In the rows, 128 means zero.
runs of hidden systems
path 1, G (10 x 18)
[[156 145 104 101 141 101  72 138  90  85 105 172 151 126 167  96 139 154]
 [159 147 181  80 211  92 140 122 120 156 128 140 113 130 108 126 124 147]
 [117 126 147  81 124 147 214 161 159 145 135 101 125 164 130 165  96 149]
 [109 160  87 134  71 162 158 117 175 129 154 154 129 154 120 124 175 135]
 [161  92 107 154 103 115 103 118 111 150 167 145  89 121 172  71 167 106]
 [139 146 140 171 148 102 125 186  96 141 101 138 113  63 157 110  99 144]
 [141 156 156 150 157 176 157 126 104 151  93 114 139 100  63 180 116 117]
 [128  86 102 127  96 137 160 106 165  91 104  83 118 136 109 184 147  72]
 [ 63 123 112 159 100  86  68  97 171 110 149 124 119 123 131 104 138 112]
 [107 100 156 132 148 144  55 121  61 125 149 129 155 133 154  87  95 142]]
path 2, E (10 x 18)
[[ 67 160 142 130  61 127 103 106 164 148 106 130 137 141  85 145 125 131]
 [159 122 138  97 121 145  90  98  82  95 136 131  73 129 135 102 186 109]
 [105 123 100 153 165 137 147 167 116  68 138 132 155  86 171 116 112 153]
 [169 128 149 158 138  97 141 116 164 193 144 157 168  91 103 147 107 131]
 [166 126 115  98  95 130 138 149 132 145 113  96  92 212 144 154 103  98]
 [ 44 153 117 141 150 151 112 106 123 102 100 104 116 141  82 119 157 116]
 [127  72 168 106 108 117 126  99 105 132 156 149 129  64 150  93 171 141]
 [170 157 116 130 103 141 120 170 128  78 141 151 159 110 172 160  76 158]
 [171 163 116 151 209 112 136 114 152 153 121 132 125 151  79 150 134 107]
 [ 87  70 135 107 118 104 165 141 140 173 131  87  99 182 154 101 128 117]]
path 3, M (10 x 18)
[[143 184  90 111 126  94 135 130 165  91 111 189 145 100 133 119 170 160]
 [166 107 109 159 132  70 163 155 165 165 108 111  91 114 140 136 127  91]
 [ 82 146 107 186  96 178 129 163 131 131 133  94 119 154 129 146  84 119]
 [ 98 131 129 150 103 178 132  72 128 148 134 150 144 103  76 115 191 124]
 [158  63 126 107  82 108 103 105 110  81 103 122 124  91 155 141 157  93]
 [127 171 156 150 180  97  70 143 116  92 111 116 108  97 113 153  78 122]
 [167 106 155 143 181 159 137 111 118 178 173 123 165 156 105 145  91 124]
 [ 91  99 111  69 114 135 128 103 145 108 131 126 178 198 136 130 132 141]
 [ 98 141 166  77 137  81 126 118 118 150  97 128  69 129 117  95 167 137]
 [179 129 141 117 138 156 151 184  73 120 145 128  92 121 181 116 107 149]]
path 4, B (10 x 18)
[[170 119 164  68 190 115 113 104 108 125 160 157 167 143 136 118 117 157]
 [121 118 109  89 174  82 173 144 159 134  84 123 167 168 128 143 117 136]
 [ 86 139 147 106  85 117 165 126 157 182  81 112 105 157  90 145 140 124]
 [122 158 138 102 103 184 164 143  90 126 125 124  65 142 126 110 169 143]
 [147 127 107 152 155 131 171 143 112 112 129 158 108  63 146  95 186 136]
 [199 107 109 171 110  95 134 141 144 173 134 154 139  97 149 132 120 109]
 [156 177  96 184 137 143  87 145 133 137 124 117 121 170 110 158  84  99]
 [ 74 106 113 178 144 166  93  97 117 106 135  80 116 146  95 135 134  77]
 [ 82  78 134 131  66 140 106 127 119  80 156 115 144  93 173 118 117 129]
 [139 154 169 100 117 110  79 113 129  92 159 173 160  75 136 133 111 170]]
path 5, G (10 x 18)
[[156 111 112 105 131 116 129 111 169 120 210 122  86 186 164 112 141 111]
 [105 129  99 160 140 101 144 176 136 161 151 155 142 126 180  71 115 162]
 [156 140 144 134 113 169 148 138  75 197  94 164 152 109 106 112 141 152]
 [183 133 125 110 109 134 172 148 122 105  79 109  68 112 121 170 156  96]
 [ 83 151 128 175 139 108 147 119 190 121 156 100  74  97 100 148 142 100]
 [ 88  73 127 187  97 172 101 115 115 141 166 105 161 122 136 120  98 113]
 [149 124  92 148 105 129  78 128  88  89  73 162 184 100 139 131 129 125]
 [155 135 161 102 191  75  84  99 111 130  91 126 105 130  91 139 137 105]
 [ 77 109 163  79 161 120 162 147 142 113 128  77 122 164 129 155  83 138]
 [ 79 152 118  99  95 169 145 103 163 102 160 153 175 152 117 131 143 168]]
path 6, S (10 x 18)
[[184 138 124 113 173 130 149 153 131 155 183 155 150 165 164 110  99 161]
 [116 203  82 170 122 139 145 167 148 145  75 151 144 140 104 139 122 139]
 [143 112 129 136  83 116 151 120 119 195  82 117  76 132 104 114 176  93]
 [113  85 134 125  73 145 144 164  93  95 124 110 106  91 186 116 123 130]
 [134 140 146 170 159 143 105 101 128  88 182 144 115  49 113 130 147 128]
 [204 108 106 145 151 123 100 116 145 130 168 131 157 159 142 154  94 100]
 [ 80 151 107 161 126 106  77 139 135 126  74 107 153 151 105 150  82 110]
 [ 90  89 178  98 116 145 125  84 104 176 108  99 120 153  83 127 149 113]
 [110  85 139  56 109 148 175 131 127  66 136 117 147 126 157 143 135 151]
 [119 173 139 110 190  84 128 106 176  89 173 159 113  95 123 116 154 151]]
path 7, B (10 x 18)
[[143 191 144 129 207 139 137 118 126  99 150 155 104  90  95 127 159 147]
 [160  44 111 125 155 104 167 115 145 166 159 122 145 147 153 110 144 104]
 [105 171  86 158  72 110 119 173 156 146  89 142 145 152 142 130  95 140]
 [120 155 160 141 134 166  83  87  84 146 101 114  92 124  67 131 158 102]
 [136  74 126 117 148 159 159 152  92  72 152  91 105 120 177 126 124 117]
 [109 142 129 159 113  92 145 132 189 127 149 166 170  54 131 136 121 156]
 [187 132 149  99 112 129  80  85 129 164 158 150 140 180 115 139 125 117]
 [ 98 147  92 120 195 123 114 157 109  84  98 103 115 184 137 119 118 118]
 [ 61  76 158 144 106 111 154 116 133 163  97 106 141  75 104 125 139 124]
 [167 137 151  82  52 171 145 146 114 119 145 145 124 128 152 152 115 157]]
path 8, W (10 x 18)
[[136 167 131 119 196  76 159 163 144 172  85 138 130 146 111 127 111 142]
 [116 141 138  85  88 154 185 145 123 177 106 120  91 181 116 122 151 141]
 [ 96 164 108 102  90 144 155 154 126  58 111 150 109  97 151 121 168 162]
 [155 149 137 168 121 116 117 113 130 134 156 173 100  47 125 102 175 131]
 [151 108 107 188  81 128 100 163 124 165 157 135 134 128 178 108  87 118]
 [ 92 139  78 193 131 158 110 133 120 132  74 117 170 143  92 144 118 101]
 [120  66 120 125 109 135 149  84 138 124 102  85 105 136  99 151 175  64]
 [ 85  91 174  98 113  84  87 112 142  84 147 101 124  99 145 141  98 126]
 [139 138 183 117 181 155  78  91 104 129 185 135 148 127 101 131 101 142]
 [187 102 111 100 189 133 162 145 127 121 160 130 162 171 160 135 104 132]]
path 9, E (10 x 18)
[[102 183  87 168 109  86 145 154 179 139  98 168 130  84 124 116 149 143]
 [175 145 123 167  94 133 137 140 122 185 139 138  60 123 129 106 157 104]
 [110 114  70 187  98 196 144 154 106 113 116 102 124 151 139 125 130 102]
 [112  82 121 192 109 123 101  81 137 137 115 121 152  77  93 141 153  79]
 [158  79 161 136 102 120  87 133 107 107 156  90  98 117 163 154  83  93]
 [112 142 151 142 186 172 100 123 110  97 149 100 155 140  96 170  73 125]
 [137  61 166  71 176 105 141  81 130 145 144 118 166 147 114 134 135 124]
 [100 138 154  58 109  82 113 146 148 100 122 128 144 150 155 138  85 164]
 [134 204 160  86 174 125 117 117 117 127 120 165 111 129  93 120 154 168]
 [143 123 102  82 149 124 203 156 127 131 129 152 118 140 166  89 175 161]]
path 10, W (10 x 18)
[[106  52 120 103 157 125 113 116  96  77 138  91 129 147 166 111 136 104]
 [129 104 189 106 170  95 119 109 114 139 113 135 176  73 103 150 100 148]
 [192 144 165  90 128 155 132 125 132 146 166 119 117 179 123 174  84 125]
 [111 177  96 110 196 117 165 162 162  86 135 122 116 168 139 131 118 147]
 [111 131 140  96 146 101 179 108 145 184 116 160 118 124 105  86 195 153]
 [149 129 131  85  45 124 123 162  98 129 111 157 117 124 177 105 131 164]
 [137 198 110 181 139 165 116 158  95  94 100 145 104  74 114 137 134 135]
 [143  96 106 191 115 148 177 130 154 164 170 118 102 106 132 126 149  98]
 [ 73 109  96 156  66  98 106 128 173 135 117 133 172 132 142 126 106 127]
 [119 127 123 136 125 151  56  73  94 119  99 120 123 147  85 127 168  87]]
path 11, R (10 x 18)
[[172 170 126 107 143  50 126 137 173 137  95 148 114 131 119 155 122 124]
 [120 161 141 131 142 151 134 177  89 153 115  94  59 174 136 115 102 127]
 [ 49  94 116 158  98 187 164 125 126 133 137 111 159 119 119 118 137 136]
 [146 108 128 126  76 105 116  72 163 114 128 162 147  69 108 140 182 115]
 [183 154 123 126 143  76  74 158 114  86 128 138  85 117 176 124 107 120]
 [117 142 131 179 196 154 129 162 105 161 147 105 134 154 123 123  72 128]
 [115  78 131 116  87 167 160  97 137 178 119 114 175 170  95 149 137 114]
 [104 146 127  77  88  93  98 103 143  73  78 140 124 122 117 141 167 129]
 [135 159 147 129 189 130 102 137  85  86 146 132  71  91 136  98 148 135]
 [144  77 134 143 157 149 171 145 127 150 191 123 167 125 166 119  92 146]]
path 12, U (10 x 18)
[[105 107 114 159  88 136 108 128 136 178 108 139 205 151 120 133  90 134]
 [123 103 110 129 118 143  95 120  80 141  71  89  93 181 112 121 150  77]
 [108 126 169 101 130 119 107 133 102  64 128 104  67  85 144 132 135 127]
 [138 138 182 107 135 146 154  96 152 124 172 159 160  65  98 155 134 161]
 [191 106  97 112 146 134 151 116 156 135 147 144 184 176 131 154 119 118]
 [111 145 101 125 176  66  94 145 137 130  89 117 118 180 135 112 110 113]
 [ 85 139 176 108 129 125 129 150  91 175 129 121  79 129 135  82 127 158]
 [128 146 128  99  66 194 181 146 116 100 126 148 127 109 134 144 152 159]
 [159 142  79 156 141 124 165 111 183  94 124 137 120 105 101 161 182  92]
 [141 107 114 180 160  72 100 135 165 146 186 127 114 125 164 104  98 107]]
path 13, U (10 x 18)
[[140 122 122 122  36 123 116 142 150 106 155 158 154 104 176 134 103 154]
 [137 166  99 181 158 157 100  98 120 148  96 141 148 124  63 141 158  95]
 [143  55 129 136 163 116 136 155  97 120 141  85 101 135 180 116 105  97]
 [ 71 148 171 113  81 101  95 125 147 118 106 134 154  92 112 150  94 156]
 [169 113 150 109 132 185 139  81 103 167 147 129 119 160  84 133 168 108]
 [152 121  96  92 157 111 125 148 130  37 131 123 131 138 178 141 121 128]
 [ 99 160 165 134 174  68 132 112 164 174 115 151 134  89  87 116 136 150]
 [173 112 138 108  98 169 154 156 106 179 168 128 127 184 164 117 104 144]
 [ 83 178  79 125 121 146 131 147 134  64  73 124 135 149 113 147 141 128]
 [120 103 141 147 154  95 164 108 147 168 144 116  67  96 113  96 187 102]]
path 14, M (10 x 18)
[[ 99 140  69 139  90 112 113 172 106 100  54 140 141 136 163 106 129 135]
 [124 164 155 154 130 128 176 143 129 171  77 131 115  69  78 151 139 130]
 [155  94 126 134  92 178 172 127 150  89 170 100 126 119 140 182 116 107]
 [ 75 149 115 152 145 107  73  82 174  84 168 126 115 121 109 122 151 115]
 [155  79 148 153 118 106  68 105  86 186 126 129 122 121 134  92 130  96]
 [135 145 115 115 130 167  99 159  71  92  69 128 171 153 129 152  88 137]
 [121 138 163  90 193 120 184 102 148 143 109 131 147 110  70 156 148 142]
 [136  70 159  79 110 115 158 131 156 113 189  94 107 155 176 138 101 126]
 [ 99 193 120 125 144 120  76 132 134 115 167 149  90 157 138  82 135 157]
 [178 104 109 140 140 122 145 137  91 187 109 164 139 124 143  80 164 131]]
path 15, S (10 x 18)
[[131 112 151 162 146 104  59 100 136 138 210 144 137 110 152  97 106 132]
 [155 144 118 134 135 172  83 128  96 123 116 143 193 168 117 154  84 134]
 [104 129 119 126 151 116 143 109 138 135  46 103 137 144  64 166 145  92]
 [ 91  72 178  75 107  91 159 126 147 154 141  91 102 142 145 123 120 129]
 [ 91 158 149  89 118 163 134 134 129  78 185 142 123 121 149 114 128 182]
 [170 162  90 126 184 135 140 104 144 114 154 173 141 139 115 110 184 134]
 [160 133  92 139 141  68 140 174 140 165  82 148 147 142 158 119 108 128]
 [ 97 166 161 152  96 137 127 164 100 180  84 119  91 105 103 127 109 137]
 [143  97 137 128  90 199 177 120 106 123 143 101  85 124 122 142 167 105]
 [124  95  89 156 109 106 127 119 164  63 162 135 131  78 166 127 152 112]]
path 16, R (10 x 18)
[[ 75 119 105 169 149 158 137 135 108 179  87 100 146 175  97 113 121 113]
 [ 98  77 160 102  72 142 121  79 107 141  91 117 147 107  96 141 159 113]
 [138 145 142  93 122 120  87 118 119  31 130 140 120  84 143 146 133 139]
 [167 144 123 148 225 130 128 134 126 104 188 131 111 127 140 120 122 123]
 [142  85 131 113 144 110 166 129 155 198 161 128 162 186 147 115 100 136]
 [102 168 133  88  82 118 141 134 142 160  62 148 151 153  96 138 136 155]
 [112 154 127 114 120 160 148 143  89  86  77 117  67  98 116 128 185 121]
 [103  82 140 158 141 124 150 130 141  93 187 107 110  66 163 115 126 124]
 [170 133 139 154 108 107 116 112 183 157 201 166 158 110 136 142 101 139]
 [176 164  77 136 109 116 110 156 127 151  87 144 122 192 140 129 119 111]]

runs to name
path 17 (2 x 18)
[[172  98 107 155 180  80 129 137 112 162 126 133  98 123 154  85 153 100]
 [110 101 169 132 111 111 131 163 119 185 114 112 162 127 144 136  52 148]]

R
path 18 (2 x 18)
[[108  95 135 107  93 141 125 128  76 102  64 149 178  78 135 120 143 150]
 [194 121 151 119 121 115 149 113 130 144  85 124 100  98  92 177 150  90]]

U
path 19 (2 x 18)
[[125 167 141 102 157 113  97 103 184 107 177 130 152 173 107 161  93 137]
 [100 149 104  92 152 123 117 117 138 146 107 126 138 222 109 115 137 130]]

S
path 20 (2 x 18)
[[169 120 109  81 121 135  82  91 110  81 112 161 166 151 132 134 156 123]
 [122 144 121 123 200  56 125 157 136  88 100 122 106 100 148 124 119 128]]

E
path 21 (2 x 18)
[[120 118 156  87 107 205 140 135  98 114 171 102 126 177 140 143 102 145]
 [135 152 104 113 184 123 161 127 159  59 135 156 168  91 126 146 146 151]]

W
path 22 (2 x 18)
[[143 138 110 169  93 156 171 176 125 166 104 144 177 112 137 147  85 150]
 [131 168  75 158  90 147 148 119 175 123  94 125 112 149  86 167 161  91]]

W
path 23 (2 x 18)
[[122 160 143 128 150 105 179 126 146 191 125 168 112  98 104  93 176 159]
 [195 110  99 127 115 144 163 150  95 181 100 143 116 166 144 116 155 110]]

B
path 24 (2 x 18)
[[183 140 143 151 119 193 110 106 112 132 185 126  95 138 111 148 136 103]
 [104 107  95 136 180 133 127 128 130  47 138 118 174 120 150 143 113 127]]

U
path 25 (2 x 18)
[[181 120 194  91 114 122  83 105 106 132 155 148 146 104 129 154  93 139]
 [145 153 123  91 213 127 151 137 145  83 147 119 145 170 127 157  97 145]]

B
path 26 (2 x 18)
[[146 147  97 194 163 153 153 130 166 163 161 127 153 144 104 145 106 115]
 [120 123 102 151  42 112 109 126 162 169  91 131 143 153 121 140 124 104]]

S
path 27 (2 x 18)
[[ 87 132 115 126  98  72  80 102 182  81 119 126 136 118 127 147 127 111]
 [145 150 180 127 167 110  70 125  90 136 166 131  73 110 134 101 119 132]]

E
path 28 (2 x 18)
[[103 115 156 106 108 144 106 110 115  53 107 100 120  84 112 173 126 113]
 [128 115 183  83 145 107 142 114 164  92 205 127 114  97 150 140 111 154]]

B
path 29 (2 x 18)
[[184  78 131 141  94 128  99  80 127 122 144 144 145  88 124 147 155  90]
 [174 127 136 146 179 111  62 121 109  97 128 124 157 123 127 158  79 104]]

U
path 30 (2 x 18)
[[135  96 148  66  75  84 128 145 148  91 130 128 131 116 180 144 102 145]
 [124 226 123 158 178 143 124 143 147 101 142 149 106 111  97 141 123 149]]

R
path 31 (2 x 18)
[[ 82 103 153  76 120 142  80 102 107  61 144 124 154 124 143 128 118 146]
 [157 115 160  81 155 111 138  82 118 140 103 161 157  92  90 130 180 136]]

U
path 32 (2 x 18)
[[123 163 117 165 148 133  81 134 147 160 176 118 117 193 129 118  83 120]
 [ 56 105 100 157 138 168  94 106  87 121 101 112 162 153 106 101 141 113]]

B
path 33 (2 x 18)
[[108 151 100 211 132 147 141 166 144 128 144  94  89 111 129 138 101 102]
 [ 62  94 103 169  96 146 144  95 171 157 145 126 168 129 103 116 152 118]]

W
path 34 (2 x 18)
[[142  80 147 103  56 117 141 102 140 176 169 143 108 127 152  95 165 129]
 [126 174  79 152  90 159  80 157 112  65 114 144 135 139 156 132 110 130]]

E
path 35 (2 x 18)
[[ 86 110 122 124 151 160 120 137 128 118 148  71 132 207 128 140  82 114]
 [ 51 111 126 111 114 137 144  81 159 139 126 141 179 137  90 113 163 148]]

S
path 36 (2 x 18)
[[151 111 127 114  95 129  99 157  74 172 120 154 152 155 177  77 109 158]
 [125 171 125 145 139 173 152 149  84 103  61 139 133  72  92 152 147 140]]

S
